[[ 3.52  3.33  0.05  0.58  0.97 -0.97 -0.32]
 [ 2.05  1.09  3.42  3.63  3.49  1.57  2.20]
 [-1.72 -1.78 -5.44 -5.93 -4.98 -4.39 -5.87]]	-5.87

[[-5.47 -1.73 -5.75 -0.43 -5.22]
 [ 0.12  0.90  0.22 -0.62  0.22]
 [ 1.18 -1.42  1.57  3.05  1.03]]	-5.47

[-2.87 -6.14 -1.72 -2.76 -3.35]	-3.35

[-2.15  1.77  5.81 -2.49]	-2.15

[[ 0.19  0.27  1.25  1.70 -6.20  2.85]
 [-2.01 -4.15 -0.38  2.88  2.80  0.31]
 [ 1.45  5.82 -0.03 -2.75 -3.41 -0.29]]	-4.15

[[ 2.47  2.01 -3.52  3.96]
 [-4.93 -4.52 -0.17  0.08]
 [ 2.44  4.16  2.22  1.39]]	-4.52

[[ 2.31 -2.91 -2.10  2.01  0.07  0.68]
 [ 1.47 -0.73  3.44 -0.46  1.32 -0.77]
 [ 0.41  1.91  5.88 -1.43 -0.66 -0.87]]	-2.10

[-2.84 -6.15 -1.14 -1.42  2.98  3.32]	-2.84
---
array([640, 233, 713, 723, 751, 670])
640
array([ 891, -371, -970, -738,  330,  -34, -219])
891
array([  8, -23,  29,   2, -30])
8
array([3, 2, 1, 5, 7, 1, 3])
3
array([179, 192, 187,  64,  54,  73, 124])
179
array([ 34, 993, 347, 421, 621])
34
array([9, 2, 4, 2, 4, 3])
9
array([3, 7, 4, 4, 5, 7, 2])
3
---
[57 65 32  7 61 84] ==> 84, 65

[65 24 96 33 40 45 51] ==> 96, 65

[-25  27 -19   2 -32 -10  34] ==> 34, 27

[[380 358 789 189 335]
 [434 350 286 155 440]
 [331 376 530 409 370]] ==> 789, 530

[172 843 750 772] ==> 843, 772

[-39 -45   5 -10  36] ==> 36, 5

[225  49 154 124  70 243] ==> 243, 225

[21  8 27 30 76] ==> 76, 30

[[3206 4922 5834 4714 7467]
 [9092 7656 5733 6653 4485]] ==> 9092, 7656
---
Input:
[[5148 5455 5911 3219 5318]
 [5564 7492 2159 7801 5034]
 [4163 6113 6019 4691 5476]]
Output: 3219

Input:
[[757 232 354 136]
 [343 321 342 407]
 [717 415 377 453]]
Output: 354

Input:
[[550 485 536 400 502 458]
 [495 398 595 537 675 623]
 [192 857 122 761 149  85]]
Output: 502

Input:
[[7 6 1 7 2 8 5]
 [6 7 8 6 7 2 5]
 [7 6 4 6 5 5 5]]
Output: 8

Input:
[[680 584 394 690 393]
 [931 857 190 328 697]
 [644 962 617 500 824]]
Output: 690

Input:
[[491 628 582 523]
 [859 128 408 767]
 [501 436 450 488]]
Output: 582

Input:
[[  1 -15 -10 -25  -6 -26]
 [  7   7 -24 -18  -7 -22]
 [ 25   4 -10  -8 -12  -9]]
Output: -6

Input:
[[5215 5528 7348 3760 8159 6894 7249]
 [5534 4326 2023 7707 2785 3645 3401]
 [4028 5600 4239 3580 7973 5181 6370]]
Output: 6894
---
[[-0.74  5.15  1.01  1.47 -3.83 -0.31]
 [-0.09 -3.00 -2.77  3.36  2.88  3.88]
 [-2.97  2.55 -5.13  3.96 -4.18  4.77]
 [ 3.60  2.69 -3.12 -0.07  0.64 -0.65]
 [-4.74  3.56  1.37 -0.16 -5.55 -3.71]
 [ 0.25 -1.30  0.30 -5.59  0.41 -3.56]] value 3.88

[[ 1.06  3.89  3.07 -0.17 -4.99 -2.46  3.31  1.02 -1.43  4.51  3.70  3.72]
 [ 0.55  2.06  0.72  1.89 -1.00 -0.80  0.59 -0.49  1.41  1.64  0.11  0.74]
 [ 1.39  3.42  1.48  1.53 -2.44 -1.95  0.93  2.46  2.20  2.71  3.25  2.82]
 [ 0.44  2.13  0.91  1.86 -1.22 -0.76  1.00 -1.05  1.03  1.80  0.03  0.81]
 [ 0.42  1.83  1.76 -0.38 -2.91 -1.21  1.99 -0.26 -1.45  2.28  0.83  1.90]
 [ 0.52  2.10  0.73  1.89 -1.06 -0.80  0.67 -0.58  1.34  1.65  0.07  0.74]
 [ 1.31  3.85  3.14 -0.61 -5.18 -2.71  2.96  2.06 -1.34  4.41  4.10  4.10]
 [ 0.89  4.02  2.89  0.47 -4.67 -2.22  3.59  0.00 -1.15  4.68  3.23  3.30]
 [ 1.74  4.05  2.97 -0.60 -4.92 -3.11  2.28  3.59 -0.36  4.29  5.10  4.49]
 [ 0.93  4.18  1.97  2.66 -2.75 -1.59  2.60 -0.52  1.51  4.20  2.63  2.53]] value 0.74

[[-0.21  1.40 -0.97 -2.01  0.41 -0.99 -0.34 -0.26 -1.95 -0.17 -0.11  0.34
  -0.24 -1.06  1.64 -2.02]
 [ 2.00  3.93 -0.97 -3.97  0.69 -1.09  0.08  0.77 -5.47  0.21 -2.28 -0.10
   0.02 -1.85  3.90 -2.62]
 [ 1.92 -0.39  1.58  1.65 -0.47  1.35  0.61  0.93  0.41  0.31 -1.32 -0.99
   0.38  1.14 -0.94  2.83]
 [ 1.07  2.64 -1.24 -1.75  0.69  0.44  2.11  2.46 -2.47  2.15 -1.91  1.24
   1.63 -1.67  2.42 -2.58]
 [-0.91  1.15 -1.12 -2.65  0.39 -1.93 -1.59 -1.64 -2.16 -1.30  0.75  0.03
  -1.18 -1.05  1.68 -2.32]] value -2.62

[[-0.95 -1.85  0.42 -0.74  0.00  0.10 -1.88  0.14 -0.33  0.44  0.02]
 [-0.35 -1.08  0.39  0.75  1.79  2.27 -2.33  1.71 -2.24  0.46  1.34]
 [-0.43 -1.44  0.25 -0.52 -0.12  0.07 -1.81 -0.05 -0.57  0.01 -0.10]
 [-2.45 -6.00  0.99 -3.64 -2.46 -2.31 -5.62 -1.90  0.46  0.24 -1.82]
 [-0.52  0.66  0.23  1.07  1.91  1.88  0.76  1.86 -0.57  1.14  1.50]] value 1.34

[[-1.01 -2.53 -2.54 -2.00 -2.29  2.44  1.73 -1.49  1.44  0.72]
 [-1.36  2.22  0.64 -1.53  1.51  1.69  1.18 -4.42  2.23  0.28]
 [ 3.33  4.49 -0.81 -1.40  0.35  1.10  1.62 -0.99  2.75  1.21]
 [ 3.64 -1.75  3.56  0.94 -2.38 -0.41 -2.40 -0.14  0.13 -2.02]
 [ 2.54 -2.40 -0.73 -0.58 -0.17 -0.47 -0.40 -0.75  2.03 -0.10]
 [-0.25  3.56  2.00  1.01 -1.07 -1.26 -0.55  1.18 -2.45  0.79]
 [ 1.83 -3.18 -5.21  1.62 -1.11 -0.20 -0.36 -1.41  0.53  3.56]] value 0.28

[[-2.67  2.59 -1.99 -1.02 -0.35 -0.39  0.52 -1.73 -3.98 -1.48]
 [-1.46 -0.58 -0.47 -0.95  1.13  2.06  0.94 -0.86 -3.81 -0.39]
 [ 2.03 -1.46  1.91 -1.94 -0.96  0.10  1.05 -1.32 -0.07 -1.78]
 [-0.21 -1.21  0.67  1.03  1.25 -1.55  0.17  2.53 -1.33  0.54]
 [-1.08 -1.16 -0.69  1.44  1.14 -0.43  0.22  2.48  0.66  0.34]
 [ 1.65 -3.69  1.65  1.05 -1.65 -0.92 -0.55  2.03  0.54 -1.78]
 [-1.00 -1.87 -0.91  0.09 -2.28 -1.36  0.50  1.99 -0.92 -3.49]
 [-0.63 -0.29 -0.58  2.48  2.66  0.46  1.08  4.03 -0.21  2.26]
 [-2.39 -2.51 -1.09 -1.51  3.79 -1.32 -1.53 -4.01 -0.86  1.62]
 [-0.50 -2.08 -0.56  1.70  1.50 -0.08 -1.07  3.50  4.55  0.36]
 [-1.87 -0.84 -0.89 -0.62  6.35  2.77  0.25 -2.13  0.95 -1.03]
 [ 1.01  0.86  0.91  0.07  1.40  3.60  1.42 -0.06  3.38  1.39]] value -0.39

[[-4.06  2.68  0.11  1.85  0.12 -0.51 -0.05  0.42  1.40 -0.08 -1.52]
 [-3.63  3.22  2.89  2.95  0.12  0.42 -0.02 -0.31 -2.00  4.12 -2.18]
 [-0.85  1.44  2.27  2.28  1.10  5.10  4.82 -0.04 -2.40  0.58  0.94]
 [ 5.06 -5.01 -3.39 -5.55  4.23  1.72  3.01  4.53  1.86 -0.20 -2.58]
 [ 0.28 -1.59 -4.15 -3.61  0.97 -2.37 -2.81  1.51  2.70 -5.79  3.96]
 [-0.63  0.75 -3.38  0.00 -0.76 -2.76 -2.08 -0.35  2.13 -2.50  0.63]
 [ 0.65 -1.10 -2.23 -2.66  0.32  1.85  1.22  0.82 -0.33  2.50  1.05]] value -2.18
---
[[ 2.51  0.24  0.89 -5.82 -0.64]
 [ 0.18  0.63 -2.19 -4.60  1.13]] -> -0.64

[[-1.85 -1.35 -0.17 -0.50 -2.24  1.25 -1.28]
 [ 0.29 -4.32 -0.39  3.28  1.69 -4.92 -2.71]] -> -1.28

[[ 3.88  5.20 -2.39  3.86 -1.79 -2.43 -2.19]
 [-0.53  0.00 -0.16  0.24 -4.23  5.35 -1.68]] -> -2.19

[[-2.88  5.59  0.51 -3.78  4.71]
 [ 2.27 -4.36  1.76  3.33 -2.85]] -> 4.71

[[ 5.96  0.65 -3.76  2.41  2.56 -0.73 -5.50]
 [ 3.06 -5.88  6.29  4.55  2.34  6.62 -6.21]] -> -5.50

[[5.73 3.88 3.80 5.18]
 [3.70 3.88 4.10 1.79]] -> 5.18

[[ 2.00  5.31  1.08 -4.61  5.46 -1.50]
 [ 6.79 -2.93  5.56 -0.08  0.38  0.46]] -> -1.50

[[ 2.92 -2.92  3.81  0.33 -1.54 -5.08  4.05]
 [-0.07 -0.11 -0.25 -0.08  0.07  0.19 -0.28]] -> 4.05

[[ 0.77  2.48  2.84 -5.43]
 [ 3.31 -0.49  0.64 -5.68]] -> -5.43
